In the data rows, 128 means zero.
Here is a table of points, one per row:
[71. 75. 88. 137. 160. 153. 164. 135. 135. 91. 94. 94. 102. 111. 133. 140. 152. 130. 148. 104. 124. 152. 113. 105. 109. 130. 90. 115. 144. 134. 143. 147. 151. 111. 164. 159. 136. 158. 153. 142. 140. 156. 139.]
[106. 91. 103. 59. 75. 60. 103. 167. 167. 131. 150. 110. 120. 123. 115. 137. 119. 168. 167. 144. 134. 137. 137. 118. 133. 128. 121. 132. 126. 132. 102. 148. 134. 158. 119. 141. 144. 118. 157. 127. 140. 106. 123.]
[121. 110. 100. 128. 99. 95. 90. 71. 48. 117. 155. 125. 147. 133. 120. 129. 122. 96. 133. 117. 185. 151. 130. 149. 118. 133. 143. 109. 131. 129. 120. 147. 121. 104. 177. 117. 157. 125. 148. 140. 116. 122. 128.]
[144. 104. 95. 93. 106. 145. 63. 103. 103. 82. 87. 156. 113. 131. 168. 100. 122. 122. 117. 135. 88. 106. 110. 142. 184. 146. 120. 151. 117. 129. 128. 118. 146. 118. 117. 147. 103. 142. 140. 140. 134. 141. 106.]
[107. 129. 128. 103. 110. 144. 93. 97. 85. 126. 114. 109. 124. 144. 81. 132. 140. 137. 118. 125. 83. 97. 101. 89. 71. 97. 138. 155. 149. 139. 165. 103. 122. 169. 122. 119. 145. 99. 115. 133. 156. 124. 149.]
[79. 134. 141. 123. 90. 71. 141. 125. 119. 146. 128. 160. 110. 99. 162. 156. 111. 88. 97. 87. 109. 121. 131. 99. 115. 131. 144. 132. 147. 103. 100. 93. 117. 117. 119. 142. 102. 163. 107. 128. 134. 147. 161.]
[117. 131. 85. 129. 138. 105. 138. 149. 114. 141. 136. 112. 153. 116. 104. 98. 124. 104. 75. 127. 165. 83. 119. 135. 143. 130. 62. 89. 131. 149. 130. 117. 142. 137. 71. 109. 131. 127. 114. 136. 156. 152. 126.]
[145. 104. 143. 143. 114. 128. 104. 156. 134. 125. 119. 95. 113. 69. 100. 80. 130. 115. 97. 174. 111. 146. 145. 137. 98. 154. 150. 112. 103. 87. 128. 122. 117. 130. 158. 125. 143. 125. 112. 89. 136. 172. 125.]
[125. 102. 142. 118. 138. 125. 137. 140. 138. 143. 125. 113. 99. 123. 121. 89. 51. 104. 107. 69. 104. 116. 121. 146. 133. 117. 141. 140. 130. 157. 163. 171. 134. 122. 134. 120. 151. 124. 97. 115. 94. 96. 103.]
[121. 136. 120. 141. 92. 168. 149. 111. 154. 125. 90. 143. 115. 120. 73. 105. 104. 103. 143. 135. 151. 128. 142. 120. 138. 84. 129. 135. 92. 153. 77. 82. 106. 104. 120. 142. 152. 145. 145. 124. 132. 95. 126.]
[124. 136. 141. 155. 141. 100. 116. 113. 174. 89. 90. 101. 94. 118. 157. 143. 138. 133. 109. 128. 130. 101. 122. 149. 130. 106. 156. 92. 131. 102. 125. 118. 125. 110. 121. 76. 141. 76. 140. 176. 133. 101. 133.]
[143. 132. 144. 135. 154. 58. 139. 111. 113. 144. 114. 101. 98. 170. 97. 129. 147. 122. 153. 159. 100. 138. 119. 127. 133. 142. 106. 146. 129. 139. 150. 94. 107. 72. 112. 121. 111. 143. 130. 118. 101. 132. 101.]
[100. 157. 97. 125. 167. 142. 147. 126. 104. 111. 142. 89. 132. 85. 137. 133. 89. 145. 146. 150. 138. 127. 71. 129. 125. 139. 148. 152. 99. 111. 102. 119. 86. 159. 110. 114. 93. 138. 123. 135. 88. 114. 120.]
[140. 116. 168. 94. 142. 145. 115. 70. 130. 143. 127. 104. 125. 109. 145. 128. 155. 131. 132. 110. 148. 144. 130. 126. 138. 106. 122. 75. 130. 110. 137. 147. 87. 134. 81. 181. 104. 119. 121. 87. 133. 109. 121.]
[132. 140. 129. 121. 130. 104. 168. 97. 112. 97. 105. 157. 136. 117. 146. 125. 158. 168. 139. 101. 115. 110. 162. 145. 108. 120. 84. 139. 79. 141. 95. 131. 129. 144. 150. 111. 132. 91. 85. 86. 114. 135. 115.]
[126. 123. 138. 143. 100. 136. 100. 145. 149. 114. 111. 149. 174. 147. 106. 111. 112. 175. 111. 121. 149. 133. 128. 118. 80. 135. 95. 117. 135. 99. 144. 137. 118. 90. 135. 130. 64. 140. 105. 153. 86. 95. 131.]
[152. 104. 113. 94. 168. 142. 150. 125. 131. 117. 191. 148. 108. 162. 126. 102. 126. 95. 132. 131. 106. 139. 150. 109. 103. 105. 130. 95. 110. 89. 114. 94. 176. 135. 129. 103. 100. 130. 128. 129. 126. 93. 132.]
[130. 156. 109. 142. 98. 167. 121. 171. 101. 138. 143. 137. 90. 131. 120. 130. 162. 137. 121. 93. 109. 155. 132. 86. 152. 140. 125. 108. 131. 122. 116. 149. 112. 105. 91. 90. 132. 88. 156. 104. 79. 142. 133.]
[146. 124. 125. 143. 124. 140. 122. 143. 138. 133. 112. 108. 183. 141. 124. 187. 102. 81. 163. 135. 107. 108. 102. 107. 136. 109. 125. 125. 137. 105. 97. 158. 146. 103. 136. 109. 106. 105. 103. 81. 151. 138. 95.]
[113. 133. 89. 69. 100. 151. 170. 109. 163. 172. 114. 121. 151. 155. 130. 150. 141. 134. 105. 142. 130. 133. 139. 165. 148. 123. 159. 134. 99. 116. 175. 137. 126. 120. 149. 98. 120. 142. 126. 131. 118. 167. 160.]
[66. 123. 151. 168. 156. 128. 111. 117. 132. 123. 145. 121. 142. 181. 142. 87. 102. 155. 144. 151. 132. 124. 150. 121. 163. 132. 151. 131. 122. 147. 118. 144. 135. 123. 123. 128. 121. 116. 133. 93. 150. 146. 202.]
[172. 127. 146. 123. 122. 140. 154. 139. 81. 133. 106. 138. 116. 92. 114. 146. 104. 153. 177. 150. 133. 156. 144. 153. 153. 130. 122. 132. 156. 116. 142. 138. 153. 116. 102. 115. 136. 131. 92. 165. 156. 122. 192.]
[101. 127. 152. 113. 160. 147. 119. 133. 148. 107. 122. 169. 100. 143. 97. 163. 119. 80. 131. 138. 177. 133. 168. 143. 129. 183. 120. 162. 145. 125. 144. 136. 108. 161. 126. 136. 112. 85. 126. 138. 129. 149. 113.]
[124. 154. 149. 126. 136. 139. 106. 136. 134. 140. 101. 108. 130. 136. 109. 117. 180. 127. 134. 100. 128. 124. 139. 167. 136. 155. 153. 131. 172. 149. 86. 136. 150. 168. 137. 91. 114. 202. 124. 114. 130. 102. 121.]
[126. 138. 133. 159. 112. 130. 156. 123. 116. 133. 128. 116. 132. 149. 128. 129. 133. 130. 128. 161. 122. 87. 159. 105. 173. 110. 131. 118. 158. 84. 132. 131. 147. 178. 150. 177. 157. 136. 122. 156. 69. 133. 103.]
[154. 166. 100. 139. 152. 110. 121. 138. 128. 120. 113. 109. 165. 112. 137. 151. 136. 110. 111. 120. 118. 149. 182. 83. 127. 167. 167. 134. 88. 169. 154. 138. 154. 130. 117. 165. 131. 128. 125. 142. 134. 90. 137.]
[151. 116. 146. 127. 154. 121. 132. 139. 118. 92. 136. 151. 137. 117. 121. 173. 114. 168. 77. 147. 151. 139. 134. 137. 119. 75. 162. 143. 156. 156. 132. 127. 157. 122. 106. 126. 135. 153. 170. 90. 108. 157. 109.]
[153. 134. 153. 136. 117. 144. 163. 96. 127. 138. 163. 116. 118. 144. 119. 128. 106. 177. 95. 112. 115. 130. 131. 105. 134. 167. 136. 137. 124. 128. 94. 158. 119. 115. 139. 128. 126. 136. 138. 173. 194. 150. 81.]
[156. 155. 140. 140. 132. 108. 144. 110. 167. 90. 163. 153. 183. 102. 111. 99. 138. 98. 141. 113. 85. 143. 113. 146. 143. 123. 102. 150. 150. 113. 152. 151. 102. 143. 126. 124. 144. 137. 178. 132. 133. 133. 162.]
[132. 171. 140. 116. 120. 122. 160. 148. 122. 157. 109. 156. 129. 118. 149. 73. 138. 120. 166. 146. 142. 117. 103. 133. 92. 120. 165. 109. 154. 167. 134. 139. 157. 123. 142. 159. 92. 92. 161. 141. 136. 154. 105.]
[149. 172. 106. 155. 123. 131. 109. 167. 130. 114. 149. 124. 99. 177. 147. 137. 128. 129. 155. 101. 141. 114. 127. 180. 87. 110. 132. 138. 97. 99. 143. 139. 114. 127. 103. 169. 153. 160. 117. 129. 155. 152. 123.]
[112. 49. 91. 188. 137. 136. 133. 132. 134. 172. 148. 174. 151. 119. 148. 130. 170. 136. 135. 142. 109. 134. 130. 154. 119. 126. 160. 147. 137. 142. 129. 131. 102. 139. 96. 127. 127. 121. 107. 144. 135. 107. 102.]
[158. 127. 141. 158. 98. 121. 138. 152. 133. 119. 127. 120. 117. 157. 160. 129. 132. 117. 110. 132. 159. 201. 95. 111. 156. 100. 104. 138. 125. 155. 149. 101. 117. 187. 163. 115. 105. 124. 106. 127. 147. 124. 123.]
[152. 150. 120. 139. 142. 146. 83. 103. 170. 152. 169. 151. 104. 98. 135. 161. 114. 147. 155. 146. 118. 102. 131. 111. 122. 129. 106. 84. 133. 184. 140. 118. 118. 131. 166. 115. 131. 151. 112. 137. 110. 155. 136.]
[194. 96. 141. 114. 161. 135. 129. 149. 136. 167. 115. 120. 139. 148. 152. 126. 141. 129. 116. 106. 162. 93. 96. 110. 120. 148. 124. 164. 132. 122. 92. 111. 111. 119. 148. 149. 157. 115. 145. 132. 105. 133. 185.]
[90. 157. 170. 101. 134. 150. 120. 125. 145. 136. 140. 147. 147. 129. 173. 120. 146. 124. 126. 166. 141. 160. 107. 109. 112. 142. 107. 150. 130. 117. 128. 128. 156. 98. 109. 113. 204. 142. 99. 134. 123. 113. 99.]
[100. 138. 164. 136. 133. 150. 128. 165. 101. 158. 151. 129. 143. 110. 130. 161. 130. 146. 123. 114. 115. 108. 124. 169. 155. 145. 108. 115. 107. 118. 158. 77. 136. 114. 168. 142. 124. 111. 177. 112. 155. 81. 115.]
There is one direction along which these points spread out most. Take the direction at right angles to it along which they spread out most. Go by this last direction. For each point below, how far along it does it lie, from 0 to 99? The average is 50, and the first point in the table lies past the average. One standard deviation of the points above along it is 16.
[140. 116. 168. 94. 142. 145. 115. 70. 130. 143. 127. 104. 125. 109. 145. 128. 155. 131. 132. 110. 148. 144. 130. 126. 138. 106. 122. 75. 130. 110. 137. 147. 87. 134. 81. 181. 104. 119. 121. 87. 133. 109. 121.] 33
[79. 134. 141. 123. 90. 71. 141. 125. 119. 146. 128. 160. 110. 99. 162. 156. 111. 88. 97. 87. 109. 121. 131. 99. 115. 131. 144. 132. 147. 103. 100. 93. 117. 117. 119. 142. 102. 163. 107. 128. 134. 147. 161.] 57
[154. 166. 100. 139. 152. 110. 121. 138. 128. 120. 113. 109. 165. 112. 137. 151. 136. 110. 111. 120. 118. 149. 182. 83. 127. 167. 167. 134. 88. 169. 154. 138. 154. 130. 117. 165. 131. 128. 125. 142. 134. 90. 137.] 55
[172. 127. 146. 123. 122. 140. 154. 139. 81. 133. 106. 138. 116. 92. 114. 146. 104. 153. 177. 150. 133. 156. 144. 153. 153. 130. 122. 132. 156. 116. 142. 138. 153. 116. 102. 115. 136. 131. 92. 165. 156. 122. 192.] 64
[112. 49. 91. 188. 137. 136. 133. 132. 134. 172. 148. 174. 151. 119. 148. 130. 170. 136. 135. 142. 109. 134. 130. 154. 119. 126. 160. 147. 137. 142. 129. 131. 102. 139. 96. 127. 127. 121. 107. 144. 135. 107. 102.] 55
[124. 154. 149. 126. 136. 139. 106. 136. 134. 140. 101. 108. 130. 136. 109. 117. 180. 127. 134. 100. 128. 124. 139. 167. 136. 155. 153. 131. 172. 149. 86. 136. 150. 168. 137. 91. 114. 202. 124. 114. 130. 102. 121.] 55
[126. 138. 133. 159. 112. 130. 156. 123. 116. 133. 128. 116. 132. 149. 128. 129. 133. 130. 128. 161. 122. 87. 159. 105. 173. 110. 131. 118. 158. 84. 132. 131. 147. 178. 150. 177. 157. 136. 122. 156. 69. 133. 103.] 54
[194. 96. 141. 114. 161. 135. 129. 149. 136. 167. 115. 120. 139. 148. 152. 126. 141. 129. 116. 106. 162. 93. 96. 110. 120. 148. 124. 164. 132. 122. 92. 111. 111. 119. 148. 149. 157. 115. 145. 132. 105. 133. 185.] 45
[66. 123. 151. 168. 156. 128. 111. 117. 132. 123. 145. 121. 142. 181. 142. 87. 102. 155. 144. 151. 132. 124. 150. 121. 163. 132. 151. 131. 122. 147. 118. 144. 135. 123. 123. 128. 121. 116. 133. 93. 150. 146. 202.] 70
[132. 171. 140. 116. 120. 122. 160. 148. 122. 157. 109. 156. 129. 118. 149. 73. 138. 120. 166. 146. 142. 117. 103. 133. 92. 120. 165. 109. 154. 167. 134. 139. 157. 123. 142. 159. 92. 92. 161. 141. 136. 154. 105.] 53
[107. 129. 128. 103. 110. 144. 93. 97. 85. 126. 114. 109. 124. 144. 81. 132. 140. 137. 118. 125. 83. 97. 101. 89. 71. 97. 138. 155. 149. 139. 165. 103. 122. 169. 122. 119. 145. 99. 115. 133. 156. 124. 149.] 59
[153. 134. 153. 136. 117. 144. 163. 96. 127. 138. 163. 116. 118. 144. 119. 128. 106. 177. 95. 112. 115. 130. 131. 105. 134. 167. 136. 137. 124. 128. 94. 158. 119. 115. 139. 128. 126. 136. 138. 173. 194. 150. 81.] 51
[152. 104. 113. 94. 168. 142. 150. 125. 131. 117. 191. 148. 108. 162. 126. 102. 126. 95. 132. 131. 106. 139. 150. 109. 103. 105. 130. 95. 110. 89. 114. 94. 176. 135. 129. 103. 100. 130. 128. 129. 126. 93. 132.] 29
